A single turn carries every row of the set below to another of its rows. Some are shown first; where does it send the rows asked next?
K198: [  8   7  -8  25  -9   0   5  -2  -4  -7  -6 -11  -6 -15 -15  -3]
K431: [-21   0  -9 -45  11   4  10  -9   4  24  12   7   1   5  -4  -3]
K970: [ -8   0   9 -17   4  -7 -25  -3  -9  -6 -13  19  22  20 -14   8]
K798: [-27  16   7  -9  13   7  20  -9   1   8  -1  -7 -19 -23  -7  12]
K807: [ -5  -5  -9 -26  21  -1  14 -18   2  26  14   5  -5  14  19  -6]
K809: [  0  -9   7  -7  24 -16 -29 -12 -14  -4   4   9  18  17  -6   1]
K706: [  0 -11   8   3  15  16  18  12 -16  10 -18  16  19   7  15 -11]
K347: [-13  15   9  -3  -1   5  25  -7   7   1   0  -9 -21 -19 -10   8]
K316: [-17   5 -15 -44  22  -2  10  -7   1  22  13  11  -1   1   0   0]
K411: [  2  -1  -4 -24  24  -2  14 -20  -7  23  15  15  -1   9  20 -11]
K828: [  1   8  -8   9 -13   4   7   8   2  -9 -14  -5  -5 -16 -27   3]
K731: [ -7 -16 -10   2  32   8  10  24 -16   5 -16   2  19  -4   3 -15]
K319: [ -1  -5  -3  -4  18 -23 -28  -9 -15  -7  -1   7  19  11 -15 -10]
K513: [ -7  16  -4  -8   0   8 -12 -14  -7  -6  11 -10  -8 -19 -31   8]
K816: [-12  14   4  -2  20  -4  13 -13  -2   5  11 -12 -17 -34  -3   2]
K619: [-11  -4 -16 -42  24  -2  13  -3   5  22  10   9  -3   7   4  -2]
K577: [ -8  14  -8  -2 -13  16 -19 -23  -7   6   1  -4  -4  -2 -20  11]
K622: [-15  -2  -9 -48  11   0   7   2   2  18  17  10   5   5  -5  -8]
K768: [-10  -3  -8 -22  17  -2   7 -25  -4  27  24  -2   0   7  13 -12]
K553: [  8  -2   5  -8  26 -15 -25  -7 -23  -2   8  16  19  14  -5  -3]
K435: [-21  14   3   2  21   1  18 -14  -5  10   8 -12 -19 -25  -2   6]
K31: [-10 -10 -12   3  31   1  16  25 -16   7 -13   3  20 -11   4 -14]
K831: [ -8  -6  13 -20  13  -7 -25  -6  -7  -6  -8  17  18  22 -13   9]
K277: [  2  -7   5  -4  20 -22 -25  -7 -16 -10   4   8  19  10  -5 -17]
K680: [ -1   1  15 -22  10  -2 -18  -3 -14  -3  -9  26  18  23  -9   6]
K515: [-12  -8   4   6  13  14  22  15 -10   9 -26   8  16   3  16 -10]
K958: [  2  -3   2   0  17 -18 -30 -11 -19  -3   3  10  22  14  -6  -1]
K292: [ -8 -15   2   4  18  18  14  15 -11   7 -26   6  17   7  13 -11]
K126: [ -3   3 -11  17  -4 -13  10  12   4  -3 -19   0   0 -16 -22   5]
K552: [ -6  13 -17  -3  -3   8 -23 -19 -11   6   9  -7  -2 -11 -27   7]
K26: [  0  19   0   0 -12  18 -20 -21 -10   3  -1  -6  -8  -5 -12   7]
K732: [ -8  -2  12 -12   0  -9 -22 -10  -6  -8 -18  15  17  24 -13  -1]
K671: [-19  16  14 -13   6   7  18 -11   6   4  -3  -3 -18 -26  -4  10]
K261: [-11  -5  -7  -9  32   2  12  31 -18   3  -6  -2  13  -5   2 -22]
K320: [-17  -6  -7  -3  29   1  18  31 -15   7 -15  -2  14  -6  -2 -14]
K49: [  2   2  -5  28  -7 -11  10   1   2  -1 -17  -2  -2 -10 -10   3]
K844: [ -8  14  -1   3  11  -5  21  -5   0   1  12 -15 -19 -27 -11   3]
K313: [  2   5  -7   8 -11  -6  10  18   6  -1 -15   0   0 -20 -21   8]
K216: [ -4  -4  -1 -22  10  -1   6 -19  -4  23  25   2   2  13  19 -16]
K248: [ 11   4  -3  27  -9  -9   9   4   1   3  -7  -6  -2 -16  -5   1]
K546: [ -8  -4  16 -21   2  -7 -17  -1  -4 -12 -15  20  17  20 -10  -6]
K324: [ -7   1 -10 -45  23   0  15  -3  -1  18   8  22   1   3   1  -4]
K196: [ -9   3  -6 -24  17  -1  10 -25  -3  26  16   6  -3  10  21  -5]
K2: [-11  -4  12   0  13  16  18  16 -13   7 -18   3   9  12  20 -19]
K792: [-13  -6   8  11  16  10  21  14 -14  10 -20  -2  10   8  17 -15]
K556: [ -1  19 -14  -8   0   8 -24  -9 -12   0   6  -8  -5 -17 -26   5]
K799: [ -5  16   6   1  -9  14 -10 -25  -6  -3   8 -10 -11 -10 -17   7]
K876: [ -1 -12  -8  -5  30   5  13  26 -20   7  -9  13  23  -8  -1 -14]

K958 turns into K196
K552 turns into K435
K619 turns into K731
Now these:
K816 turns into K248
K261 turns into K277
K324 turns into K876
K319 turns into K768
K513 turns into K844

